Rotation paths and how fast each direction turns (degrees per step):
Each turn is a multiple of 5 degrees from 10 to 175, or 0.
Each row of a path follows its step; steps can be skipped.
Rotation 1:
step 3: [ 2.68  3.07 -0.32 -1.91 -0.28  3.13  0.56  2.55 -0.53  1.36  2.07 -0.99
 -2.34 -0.70 -3.80 -1.45 -1.68  2.52 -1.14 -0.68 -0.89 -1.41 -0.88  2.45
  2.84  0.55 -1.81 -1.53  3.00  1.72 -7.61 -1.30 -1.87  1.70  0.05  1.89
  1.65  2.39  1.02 -0.02  1.04  1.40  3.07  2.04  1.63 -0.31  2.47  3.71
  1.25 -0.82  2.30 -0.52]
step 4: [-2.44 -0.47 -0.37 -0.58 -0.30  1.24  1.81 -0.52  1.53 -1.02  2.15 -0.90
  0.29  0.49 -0.67  0.43  3.48  0.18  2.11 -0.13 -2.53 -4.08  2.57  2.27
 -4.67 -2.68 -0.06  3.97  2.27 -2.41  3.08 -4.38 -1.94  1.68  2.37 -0.37
  1.33  0.07 -1.48 -0.11 -0.75  0.66 -1.00  0.95 -0.05 -2.68 -1.18  1.38
  0.64  3.84 -1.95  5.74]
step 5: [ 0.37  0.36  0.28  2.29 -2.20 -1.07 -1.31  0.79  0.06  0.35 -0.40  3.58
 -0.19  0.28  0.79  1.86  2.36  2.05 -2.91  1.92  2.21  6.43  3.14 -1.97
 -1.44 -0.84 -3.87 -0.56  1.72  1.27 -1.22 -1.67  0.90 -1.03 -1.36  2.55
  1.98  3.40  2.16 -2.54  1.29 -1.63  0.87 -1.10  0.13  3.00 -3.93 -4.31
 -2.32  1.10 -1.92  0.95]
step 6: [-1.95  1.23  2.56 -1.78  0.49 -2.42  1.46 -0.55  2.49 -0.45  3.37 -0.25
  1.54 -1.49  0.60 -4.59  0.39  1.56  0.10 -0.62  2.81  0.93 -1.39 -2.04
  1.01  1.78  3.73  1.92 -1.08  0.26 -2.82  3.47  2.48  0.21  1.22 -4.20
  3.42 -1.41  0.56 -5.00 -2.90  0.57 -3.58  2.89 -1.07 -0.30  0.74 -2.19
  1.93 -0.66  2.55  0.33]
step 8: [-2.51 -1.37 -0.20  1.16 -0.58  0.24  0.14 -0.88  1.20  1.18 -4.76  0.25
 -0.31  3.81  1.81  0.06 -5.31  2.56 -0.64 -2.63 -0.05 -1.75  0.14 -1.26
 -0.44 -3.09 -1.00  0.40  1.40  2.12  0.06 -1.88 -3.33  3.00  1.62 -0.26
 -0.47  1.32 -1.50 -2.76  0.00  4.67  2.21 -1.93 -3.57 -5.24 -1.17  0.01
 -0.29 -0.67  1.37  2.74]
step 10: [-2.02  2.34  0.27 -4.92 -1.60  2.82 -3.65 -4.42  4.15 -0.71  0.72 -1.52
  1.53 -1.25 -0.06 -1.72  3.50  0.36 -4.31 -2.47  0.89  1.33  1.04 -1.32
  0.74  1.53  1.34  1.56  0.72 -1.02  0.87 -0.22  0.09  3.46 -1.37 -0.29
 -0.31  1.62 -1.94 -0.13  3.41  0.86 -1.52  2.28  2.25  0.94  2.98 -1.55
  1.72  3.60 -2.38  1.51]
step 12: [-2.31  0.35  0.96  0.87 -5.08 -3.24  1.34  1.39  0.25  2.60 -1.21 -1.28
  0.78  2.42 -1.33 -1.90  1.85  0.69  3.17 -1.96  0.57 -3.98  1.72  3.53
 -0.04 -0.03 -1.91  2.73  0.84 -1.80  0.27 -2.64  2.22 -2.34  1.77 -1.26
  1.05 -0.50  5.08 -1.35 -1.93  2.12 -1.43  0.66 -2.57 -3.39 -0.45 -4.27
  0.66  2.06  0.14  1.55]
step 13: [ 1.77  1.69  1.31 -0.85 -2.56 -2.13  1.50  2.96  0.83  1.45  2.51  2.48
 -0.91 -0.81  2.74 -0.80 -2.82  0.13 -2.09 -0.03  2.69  0.49  3.63 -3.05
  0.34 -1.34 -1.48  2.87  0.55  1.20 -0.81  2.73 -3.00  0.30  0.91  3.62
  6.52  3.11 -1.04  0.48  1.51 -2.25  1.01 -3.67 -1.77  2.65  0.02  1.62
 -1.93  1.54 -0.74 -1.16]
step 15: [-0.16  0.60 -1.48  1.17  1.42  6.32 -2.90  2.09 -1.00 -1.70  0.02 -2.77
 -1.65  2.61 -0.90  0.73  3.75  0.89 -2.32 -0.72  1.59 -1.00  2.13 -1.92
  2.83 -2.08 -2.79 -3.31  1.25 -2.15 -1.22  0.30  3.83 -0.90  3.41 -1.28
  0.85  3.73 -0.89 -0.91 -2.78 -1.86  3.38  1.02  1.02 -1.64  0.47 -0.52
 -1.29 -3.40 -0.11  0.99]
[ 1.13  0.12  1.15  0.26  0.50  0.63  0.22 -0.44  0.04  0.13 -0.07 -1.15
 -0.23  0.43 -0.59 -0.13 -0.33  0.71 -0.25  0.59 -1.02 -0.49 -0.32 -1.13
 -0.21  0.46  0.30  0.61 -0.89 -0.85 -0.38 -0.19  0.14 -0.68  1.00  0.25
  0.19 -0.40  1.67 -0.85  0.01  0.08  0.71  1.17 -0.15 -0.18 -0.38 -0.01
  0.00  0.16 -0.10 -0.75]
125
[ 0.57 -0.32 -0.86 -0.29  0.31 -0.28 -0.46 -0.49  0.76 -1.00  0.39  0.06
 -0.12  0.70  0.51 -0.43  0.48 -0.42 -0.63 -0.95 -0.09  1.36 -0.64 -0.51
 -0.53  0.57  0.19 -0.92 -0.08 -0.08  0.23  0.00  0.43 -1.28  0.87  0.16
  0.93 -0.28 -0.38 -0.50 -0.35  0.92 -0.33 -0.02  1.48  0.67  1.04 -0.41
  0.24 -0.12  0.28 -0.39]
85
[ 0.20  0.10 -0.42  0.32  1.17  0.46  0.01  0.69 -1.32  1.03  0.06 -0.79
  0.26 -0.74  0.98 -0.37  0.69  0.89  0.42 -0.83  0.50 -0.63  0.76  0.10
 -0.17  0.00  0.03 -0.16 -0.51 -0.57 -0.55 -1.34  0.37 -0.30 -0.80 -1.02
  0.70 -0.44 -0.19  0.01 -0.16  0.14 -0.25  0.17 -0.15  0.31  1.24 -0.27
 -0.38  0.45  0.99 -0.31]
125
[-0.37 -0.36  0.04  0.39  0.12 -1.17  0.76  0.43  0.55  0.28 -0.81 -0.88
  0.30  0.86 -0.17  0.19  0.53 -0.08  0.06 -0.40 -0.94 -0.63 -0.04 -0.63
  0.18  0.52 -1.59  0.28 -0.69 -0.45 -0.47  1.23 -0.07  0.98 -0.07  0.50
 -0.09  0.03 -1.34 -0.41  0.17  0.05  0.48 -0.51  0.23 -0.02  0.74  0.57
 -0.79 -0.51  0.96 -0.60]
60
[-0.51  0.12  0.31 -0.01  1.26  0.58  0.03  0.03  0.15  0.05 -1.00  0.06
 -0.20 -0.19  0.43 -0.68 -0.79 -0.10 -0.92  0.30  0.35  0.39 -1.09  0.21
 -0.27 -0.09  0.12  0.41 -0.41 -1.21 -0.87  0.63 -0.28 -0.21 -0.05  0.15
 -0.72 -0.22 -0.37  1.86 -0.17  0.30  0.81 -0.50  0.39 -0.93  0.49 -1.53
 -0.01  0.04 -0.21  0.64]
45
